Each named move below is a turn or a mirror, shown by a few rows before and after it. Which moves, in which order, take the first row of each later pair to the second? The first pair is answered.
J (before -> after):
|   8 | -10 |  11 |  -1 |   2 |   3 |  -1 |   1 | -11 |  -6 |  -4 |   9 | -28 |   8 |   0 |   6 | -10 | -10 | -> |  10 | -15 |   3 |   4 |   4 |   3 |   1 |  -2 |  -7 |  -5 |  -1 |  14 | -28 |   8 |   4 |   9 |  -5 |  -9 |
|  21 |  -4 |  23 | -35 | -20 |  17 |   8 |   7 | -23 |  -9 |   4 |   2 | -30 |   2 |  -4 |   2 | -30 | -14 | -> |  19 | -21 | -20 |  -9 |  -1 |  21 |  31 |  -7 |  -9 |  13 |   8 |  27 | -24 |  12 |   7 |  11 |  -1 | -25 |
|   2 |  20 |  30 | -15 | -34 |   6 | -30 |  16 |  10 | -22 | -27 |   2 | -39 | -13 |  28 |  17 | -12 |  -3 | -> |   7 |  -4 | -24 |  16 | -10 |   8 |   4 |   2 |  25 |   5 | -23 |  35 | -30 |  -4 |  37 |  32 |  28 | -15 |
L (before -> after):
|   1 | -22 |  -1 |  16 |  -9 |   3 |   3 |  13 |  10 |  20 | -18 | -17 |  -1 | -29 | -10 | -11 |   5 | -27 | -> |   3 | -22 |   1 |  14 | -10 |   3 |  -1 |  12 |  10 |  21 | -19 | -17 |  -1 | -30 | -12 | -13 |   4 | -25 |
|   2 |  13 | -18 |  -2 | -13 |  -3 |  -1 |   9 |  22 |  -3 |  -6 |  17 | -15 |   8 |  22 |   8 |  14 | -13 | -> |  -1 |  25 |   1 | -11 | -13 | -13 | -24 |  12 |  20 |  -9 | -11 |  -3 |  -5 |  -7 |  16 |  -1 |   5 |   0 |
| -17 | -35 |  -5 |   9 |  54 |   6 |  15 |  -6 |  22 |  18 |  -6 |  18 |  19 | -24 |  14 |   4 |  55 |  -4 | -> | -25 | -15 |  19 |  -6 |  51 |  -6 | -16 |  -5 |  22 |  13 | -15 | -10 |  37 | -43 |   1 |  -9 |  41 |  17 |
F (before -> after):
|   5 |  14 |   0 |   6 |  -3 |  -9 | -32 |   0 |  20 |  -6 | -33 |   4 | -20 |  -3 |  18 |  18 |  11 |   8 | -> |  -6 |  19 |  20 |  -6 |   8 | -23 | -32 |  -4 |  -5 |   1 | -11 | -24 |  14 |  -9 |  -3 |  -9 |  -7 |  19 |
| -14 | -19 |  15 |  -2 |  25 | -21 |  46 |  13 | -41 |  18 |  29 | -25 |   8 |  15 | -29 | -26 | -28 |   4 | -> |   4 | -25 | -23 |  11 |  -1 |   2 |  50 |  18 |  10 |   6 | -10 |  29 | -56 |  24 |  15 |  26 |   6 | -19 |
| -11 |  -3 | -50 |  30 |  36 | -22 |  11 | -24 |  12 |  22 |  -5 |   5 |  46 |  -8 |   2 |  -7 |  35 |   5 | -> | -10 |  -4 | -55 |  30 |  37 | -18 |  15 | -22 |  18 |  23 |  -6 |  10 |  40 |  -5 |   8 |  -3 |  38 |   5 |
P (before -> after):
|   1 |  -6 |   4 |   2 |   2 |  20 |  13 |  10 |   1 |   4 | -20 |  -1 |  17 |  18 |  -8 |   2 | -34 |  -4 | -> |   2 |  -3 |  -3 |   4 |  -2 |  18 |   6 |   9 |  16 |   0 | -35 |   7 |   6 |  14 |   2 |  10 | -23 |  -4 |
|   9 |  14 | -19 | -12 |  13 |  -6 | -40 | -11 |  12 |  31 | -10 | -28 |  28 |  -9 |  22 | -11 |  40 |  36 | -> |   9 | -18 | -11 |  -9 |  24 |   9 |  15 | -10 | -33 |  39 |  37 | -19 |  32 |  25 |   0 | -24 |  17 |  17 |
|  24 | -31 |   0 |  -5 |   2 |   7 |  31 |  10 | -19 | -24 |  28 |   7 |   2 |  20 |  17 |   8 | -30 | -22 | -> |  27 |  -2 | -11 |  -6 | -12 |  -2 | -16 |   6 |  26 | -30 | -23 |   8 | -12 | -13 |  42 |  28 |  -2 | -10 |
U (before -> after):
|   3 |   4 |  41 | -10 |   4 |  -7 |  -5 |  -7 | -30 | -10 |  10 | -28 |  14 |   0 | -21 | -21 | -41 | -10 | -> |   3 |   3 | -33 |  23 |  30 | -20 | -10 | -31 |  16 |  21 | -20 |  -1 |  29 | -16 |   4 |  -3 |  22 |  -4 |
|   1 |  17 |   8 |   4 |  -8 |   7 | -11 |   1 |  14 |   4 |  -9 |   0 |  -5 | -11 |   2 |  -1 |  -2 |  -4 | -> |   3 |  13 |   3 |   3 |  -9 |  10 |  -5 |   4 |  13 |   3 | -11 |   6 | -12 |  -8 |   6 |   4 |  -1 | -10 |
|   5 | -10 | -13 |  16 | -21 |  19 |   6 |  17 |  34 |  -1 |  -7 |  19 | -38 |  17 |  13 |  17 |  14 | -10 | -> |  -6 |   7 |  39 | -10 | -25 |   7 | -20 |  24 |   6 | -14 |   2 | -27 | -15 |   5 | -11 | -13 | -26 |   9 |
Pairs:
Between the rows of a pair lie 2 to 3 moves.
|   9 |   3 | -21 |   6 |  -2 |  13 |  12 |  40 |  10 |  -4 |  -3 |  46 | -15 |  26 |  32 |  35 |   6 | -24 | -> |  -9 |  -2 | -12 |   8 |  33 | -11 |  24 |  28 | -31 |  18 |  37 |   5 |  51 |  23 |  -6 | -10 | -11 |  -8 |  F, J
| -13 |   7 | -19 |  21 | -11 | -14 | -16 | -16 |  12 |   2 |   8 |   0 |   8 | -18 |  38 |  10 |  23 |   0 | -> |  -7 |  12 |  12 |   6 | -35 |  -1 | -18 |   1 |   6 | -17 |   7 |   3 | -21 | -12 |  40 |  17 |   2 |  -6 |  J, U, J
|  -2 | -22 |  10 | -15 | -28 |  27 |  -4 |  -4 |  22 | -10 |  11 |   7 | -30 |  28 |  -6 |  17 |  29 | -18 | -> | -11 |   2 |  29 | -27 | -20 |   6 | -39 |  -8 |  20 |  -7 |   2 | -29 |   0 |   4 | -19 |  -8 |  20 |   7 |  J, U
| -10 |   0 |  25 |  -8 | -31 |  10 | -49 |  18 |  45 | -24 | -43 |   6 | -14 | -24 |  24 |   0 |  -7 |   5 | -> | -23 |  -7 |  49 | -14 |  -6 |  -5 | -33 |  12 |  -3 | -11 |  -4 | -29 |  37 | -21 | -14 | -40 | -33 |  19 |  U, L, F
|  31 |  -4 | -28 |  32 |   9 |  21 |  18 |  10 |   4 |   7 | -18 |  47 | -48 |  20 |   4 |  15 |  -9 |   2 | -> |  24 |  -8 |  13 |  16 |  16 |  16 |  30 |  16 | -41 |   6 |  19 |  19 | -22 |  29 | -25 | -16 | -48 |   6 |  U, L, F
| -23 |  24 |   7 |  -3 |   4 | -17 | -47 |   3 |  18 |   0 | -17 | -42 |  21 | -44 |  -5 |   4 | -12 |  24 | -> | -12 |  -2 |  43 | -18 | -28 |  16 |  -5 |  28 | -18 | -27 |  12 | -21 | -30 |  -4 |  -7 |  17 | -55 |  -8 |  U, U
|  -8 |   3 |  31 | -29 |   8 |  12 |   5 |  -2 | -27 | -10 |  45 | -22 |   2 |  10 | -33 | -27 |  -8 |  15 | -> |  -5 |   9 |  41 | -35 |  -3 |  15 |  -3 |   5 | -20 | -18 |  36 | -23 | -12 |   7 | -27 | -18 | -12 |  14 |  F, J, F
| -13 | -15 |  16 | -14 |  14 |  -4 | -25 |  -5 | -14 |  19 |   2 |  -9 |  27 | -12 | -19 |  -6 |  -5 |  18 | -> |  -3 | -30 |  22 | -17 |   2 |  15 |   3 |   3 | -26 |   8 |  14 |  11 |  -3 |  13 | -17 |   6 | -20 |  -3 |  U, U
|   0 |   2 | -35 |  16 | -13 |   1 |   1 | -11 |  22 |  -3 | -14 |  28 | -22 |   6 |  22 |  11 |  26 | -16 | -> |   3 |   1 |  10 |  -8 | -29 |  13 |   8 |   7 |  -8 | -22 |   2 |  17 | -37 |  23 |   8 |   4 | -17 | -20 |  J, P, P
|  10 |   7 |  47 | -17 | -26 |   3 | -16 |  16 |  -7 | -17 |  -6 |  -8 | -23 |   1 |   2 |  -1 | -29 |  -4 | -> |   4 | -12 |  34 |  -4 |  -3 |   1 |  22 |   5 | -31 |   1 |  27 |  -8 |   4 |  13 | -14 | -18 | -29 | -11 |  L, J, F
|   2 |  20 |  46 | -28 |  -8 |  -3 | -23 |  -1 | -15 | -15 | -10 | -27 |  14 | -17 | -18 | -16 | -26 |  16 | -> |  18 | -17 |   6 |  -7 | -15 |  28 |  35 |   3 | -10 | -14 |   4 |  37 | -33 |  23 |   3 |  18 |  -8 | -23 |  U, U, J
|  -7 | -26 | -50 |  26 |  24 |   8 |  18 | -20 |  -4 |   9 |  -3 |  31 |  10 |   6 |   2 |  13 |  31 |  -9 | -> | -13 |  13 |  33 | -22 | -11 |   0 | -46 |  -1 | -13 | -25 | -23 | -23 |   4 | -21 | -11 |  -5 | -24 |  16 |  F, P, J
|   2 |  -8 | -17 |  19 |  -2 |  -6 |  58 |  11 | -20 |  -9 |  12 |  23 |  -7 |  30 |  -9 |  38 |  16 | -13 | -> |  -2 | -11 |  -4 |  13 |   0 |  -8 |  58 |  12 | -37 |  -9 |  26 |   7 |   7 |  29 | -22 |  22 |   1 | -11 |  U, L
